The rows of Z fall into a few groups, which share some directions, and each row is roughly a mix of its group's hidden directions.
Z, 95 rows:
[[ 35.9 -20.0  27.1  19.2 -13.6   1.1   5.3 -12.3 -15.6   5.8]
 [ 24.3   1.6  18.5  18.6  20.2   0.1   4.9  -4.1  29.6  28.9]
 [ 22.2  -2.7   1.3  23.1 -42.1  16.0  -2.6   5.7 -16.4   7.7]
 [  4.7  14.3 -42.8  -7.9  20.7  -6.2  -0.3  -4.9  -3.4  28.4]
 [ 22.4  -2.5  -3.9   8.7   9.1 -10.5   9.0 -16.7   1.2  47.8]
 [  0.3   9.9 -14.3  18.3  15.5  31.3 -15.1 -30.0 -20.6   4.9]
 [ -9.3  12.3  25.2  -1.3 -13.1 -15.8 -21.0 -34.3  16.3 -15.8]
 [ -4.2   5.1   1.5  27.7 -22.1  41.0  -2.9 -18.1  -8.5   7.0]
 [ 20.7 -28.7 -20.8  15.9   7.6   9.6  -6.0  25.2 -21.4  14.9]
 [-14.7   3.2  11.0  -4.4  20.3 -21.9   4.2   2.6   6.4 -45.9]
 [ 32.4  -5.6   5.6  -8.4 -15.4  33.4  -2.2  -1.1  -3.6  29.6]
 [ 46.1 -15.9  14.6  20.1  -9.6   2.2  14.7  -6.4  -3.8   8.7]
 [ 46.5   0.8  16.2   0.1   2.9 -18.4  22.0   0.7  -6.1  11.8]
 [-13.5 -29.9  -2.3 -11.1  35.0   5.6  14.7   2.9  -7.7  26.3]
 [ 26.3   1.2   6.4  13.3  24.5   7.8   7.0   7.7  29.8  29.4]
 [-13.9  17.4  16.8  -5.4   0.8 -23.0 -11.0 -29.5  18.5 -27.6]
 [ 20.2 -14.7   5.7  15.8 -29.6  31.6  -0.5   8.0   2.6 -24.1]
 [ 25.0   9.3   5.4  21.4 -13.8 -22.0  18.5 -32.8  12.3   0.8]
 [ 42.9 -15.3  15.1  22.4  -8.5   1.2   8.0 -15.8  -9.5  12.1]
 [  1.2  -4.1  20.4 -17.1 -16.8 -13.9  10.7  34.3  27.4 -13.8]
 [ 27.3  -2.2   1.1  15.6 -26.1  28.3 -16.0 -12.0  20.0  12.3]
 [  7.1  -0.2 -14.3  -2.5  11.3  -8.0  12.1  -6.0   1.6  52.9]
 [ 34.3 -11.4 -28.2  -1.9  10.8  17.2   2.0  21.4 -11.5  17.9]
 [-20.4  -7.1  21.0 -12.0 -22.7 -20.8   6.4  33.9  14.4  -6.0]
 [ 28.0 -10.1  -5.6   7.6 -19.9  28.8 -11.7  21.6 -12.9  21.5]
 [ 19.6  39.2  -8.2  -1.3 -30.3   2.7 -14.4  -9.0  14.4  -4.5]
 [-36.9  15.5 -24.3 -17.0  12.9   4.2  -1.3  17.2  21.5  -2.3]
 [  1.1   8.4 -21.5  21.8  17.8  10.5  -1.0 -33.5 -22.8  18.9]
 [ 47.4  -9.3   8.7  15.7 -13.5  -5.8  16.3  -9.5 -11.5  -8.9]
 [-24.1  -4.9  18.2 -16.4 -19.2 -21.7  10.0  33.4  12.3  -5.2]
 [ 22.9 -17.9   7.6  26.0  -5.6  30.3 -14.6   3.0   0.4 -26.2]
 [ 11.3 -20.4 -16.7   3.5 -40.3   9.1 -20.2  16.2   8.4  12.5]
 [-29.8   1.2  -0.4 -30.5  13.1 -20.7 -13.6  28.8  -1.0  -1.3]
 [-15.0 -23.3   1.0   1.4 -11.3  36.2   4.4  30.8  13.0  -9.3]
 [ 27.8  10.8  18.5  10.7  32.7  -9.3  -7.8  -6.1  13.8  25.3]
 [ 21.2 -21.2 -22.3   7.4 -28.3  18.3  -8.3  27.0   3.9  -5.9]
 [-27.7   5.7   1.3  -4.9 -28.5  -8.9   2.9  -8.3  -3.8 -40.3]
 [-11.3 -22.4  12.7  -5.8  28.3 -20.1  19.6 -28.8  -2.1 -13.8]
 [ 44.1  -3.4 -14.2  -5.1   2.2  19.2  23.7  12.3 -11.6  -4.9]
 [ 15.7 -25.7 -13.0   2.8 -39.0  19.5  -3.5  13.3  -4.6 -15.4]
 [  7.3  23.2  -6.1 -13.3  20.6 -33.6   1.7 -15.3  -7.5  27.9]
 [-19.3  22.1  17.1 -15.0   7.0 -18.8   2.8 -22.2  20.4 -27.2]
 [  2.5   0.8 -14.1  18.3  21.5  22.3 -10.5 -28.8 -31.1  -5.0]
 [ -4.8   5.5 -21.0   8.7  20.7  32.0 -23.6 -13.3 -25.9  -2.8]
 [-24.5 -23.6  15.5 -13.9  33.3  -9.5   8.1 -21.6   4.7   9.5]
 [ 18.2 -13.9 -18.3  -3.0 -38.5  29.8 -11.5  -1.2   7.1   3.2]
 [-13.6   3.7  22.2 -14.3  26.3 -32.6   9.4 -22.9 -10.9  -7.5]
 [ 29.5   1.0  23.7  18.5  21.3  -2.6  -2.9 -10.4  15.1  29.2]
 [-17.8   4.3  -3.5 -20.4  25.0 -40.3  -2.0  16.6   3.0  11.8]
 [  0.5   0.8  -1.8   3.7 -23.6  28.9 -10.7  22.9  -6.5  36.6]
 [ 39.5  -5.1  19.9  11.9 -14.9 -15.0   9.0 -17.3 -19.3 -10.2]
 [-11.6   2.0  -4.3 -11.5  25.6 -43.2  17.2  17.5  -2.2   3.6]
 [ 10.1  10.5  -5.7  -8.4  22.0 -17.5   5.4   7.2   6.8 -46.9]
 [ 25.4  -0.8 -10.1   5.9 -21.7  31.8  24.4 -22.6   3.1  -7.6]
 [ -9.4 -20.9  31.8  -0.8 -17.0  19.1  -3.6  21.4  -5.5 -27.2]
 [ 20.1   9.5   0.4  19.3 -45.5  14.5  -8.6  -0.3  -8.7  11.5]
 [-27.5  14.0  22.7  -5.0  -1.1 -20.5  -7.0 -28.8  17.7 -18.1]
 [-13.1 -21.3  -3.8  -6.4  -1.2  36.1  -4.0  36.5   1.5 -10.0]
 [-28.8   0.0 -12.7  -9.8 -26.2   4.4   5.9   7.8  -1.2 -39.2]
 [-41.4   8.0 -26.2 -22.9   7.8   5.8 -10.4  15.4  -2.3  -1.8]
 [  5.3 -28.1 -13.3  11.5   2.8  17.6   5.9  26.1 -22.0  28.2]
 [ 18.0 -10.1 -11.9   2.4 -45.7  15.3  10.2  -9.7  12.7  13.4]
 [ 26.1  -6.3   8.1  19.1  -3.8  35.7  -2.3  -6.9  -5.6 -30.1]
 [ -6.4   9.8  22.1   8.6  28.0 -18.8  29.6 -18.8 -12.6 -14.4]
 [ 13.1 -18.6 -34.5  12.1  13.3   3.3  13.0  21.4 -19.8  19.5]
 [ 12.8   1.8   7.9  12.3 -12.4 -18.1  32.0 -19.3  21.8  26.5]
 [-22.8   8.0  -1.1 -30.5   7.0 -33.2   4.4  18.2  13.5  15.3]
 [-28.8   6.9   5.8  -9.5 -27.1 -12.2   5.1  -4.8  -2.9 -38.6]
 [ -4.0   4.3  15.0  -6.1  14.9 -35.3  33.4 -23.1  -3.9   0.5]
 [  0.8  28.1   9.2  -6.4  -8.3 -18.5 -16.9 -29.7  21.3 -22.0]
 [-12.8  -4.3  -3.9 -24.7  -2.5 -30.4  -7.6  36.0  16.4   8.3]
 [ 19.2   6.0  11.4  27.2 -13.6  40.9  -7.9 -12.6   6.8  -5.9]
 [-19.9  19.3   5.3  -4.5  43.1 -19.9  11.2  -8.4 -12.9   0.3]
 [-15.6  24.1  -8.8  11.7 -35.3   7.1 -10.6   2.0   3.7  31.1]
 [ -6.7  -7.6  13.4 -21.3 -29.8 -20.9  22.8  20.9  20.2  -1.5]
 [ 27.3  -9.5  -7.1  -8.6  -1.7  28.3  12.5  -2.2  -6.3  38.3]
 [ -8.6  16.0  31.5 -10.3  31.6 -20.3  12.1 -17.9   3.2 -10.8]
 [  2.1   5.4   0.2  15.8 -30.4  14.9 -35.2  23.4  -3.8  14.3]
 [ -2.1   5.0  11.9  22.0 -42.1  10.4  22.1  10.7 -16.1  -6.4]
 [ 41.5 -18.4   4.6  16.7 -14.8   5.8  24.6  -3.6  -1.8  14.0]
 [ 25.7   0.5   8.6  22.4 -11.0  37.3  -8.8 -22.2   4.1  -9.7]
 [-11.4  29.3   0.0  -4.4   7.6 -37.1   0.0 -29.6   7.7   7.9]
 [  1.8 -26.7  -4.8  -9.0  31.5  -7.5  13.8 -29.0  -2.6  22.9]
 [  2.1  21.8   2.6  21.2 -46.3   0.4 -17.4   3.1  -0.5  -6.2]
 [ -1.7  13.3   8.1 -10.5  41.2 -27.3  -1.5  21.5  12.6  -3.4]
 [ -9.1  18.3  22.3  -8.1  -5.9 -17.0  -0.3 -34.3  16.6 -26.0]
 [  4.8  16.2   6.1  13.9 -44.7  17.2 -19.0  12.3  -1.5  10.4]
 [  1.0 -17.4  13.5 -19.4 -33.2 -24.3   3.9  20.6  20.9  -1.3]
 [ -2.5  19.0   0.1  -4.7  -0.3   3.5  16.2  36.4   0.1 -38.0]
 [  4.8 -18.7 -18.6   0.7 -24.6  18.7 -24.5  33.6  -0.5  -5.5]
 [  6.3 -15.5  26.2   9.2 -23.8  13.1   0.7   8.1  -6.0 -39.2]
 [  7.6  22.3 -11.0  -3.7  11.3 -32.7   2.6 -29.1  -3.6  26.1]
 [ 20.4 -20.8  13.2  14.3  -8.8  27.4  -9.0  14.6 -10.7 -31.1]
 [  5.3   8.2 -25.2   9.5  38.1  15.4  -7.9 -14.7 -25.3  -3.1]
 [ 10.6  -4.8  14.8  12.3 -19.1  13.2  12.2 -45.4 -11.7  -6.7]]
One row of each group comes first, with its name. Which group is each row after those in?
[  6.6 -19.6 -13.4  18.2  -9.8  16.1 -10.2  34.6 -20.3  20.7] -> (119)
[ 32.8 -10.0  -7.1  37.4 -11.9  22.4   7.3  -6.6  -3.9  -7.7] -> (101)
[-39.2  10.0 -24.1 -13.5  16.9  12.7 -12.5  14.4  14.7   2.7] -> (18)

[-26.7 -20.6 -19.5  21.7  14.4 -31.7   3.3  -7.0 -12.3   5.0] -> (119)
[-42.0  -9.4  -0.6 -10.0  30.8 -12.0  13.8   0.3   3.6  13.6] -> (119)
[-21.2  -0.5 -10.7 -14.8  39.5 -23.7  14.0 -13.9   9.8  -6.6] -> (119)
[-23.1   5.9  10.0 -26.2  30.3 -31.1  -5.1  10.8  -4.1  -5.3] -> (101)
[ 32.2  10.6 -19.1   4.7 -25.7  16.0   2.2  -8.4  -3.6  29.9] -> (119)
[ 41.7 -24.1   4.6  18.2  -9.4  18.4  13.0   5.0  -6.4   9.8] -> (18)
[  2.8 -11.2  18.5   5.2 -21.8 -25.9  12.4  33.3  22.8  -1.0] -> (101)
[ 31.5 -25.9  -0.6   5.1  -6.2  27.1   0.7   9.7 -17.9  23.4] -> (119)
[-20.5   5.0 -13.6 -15.6 -22.0 -16.2  -4.3 -14.1 -34.6 -20.1] -> (18)
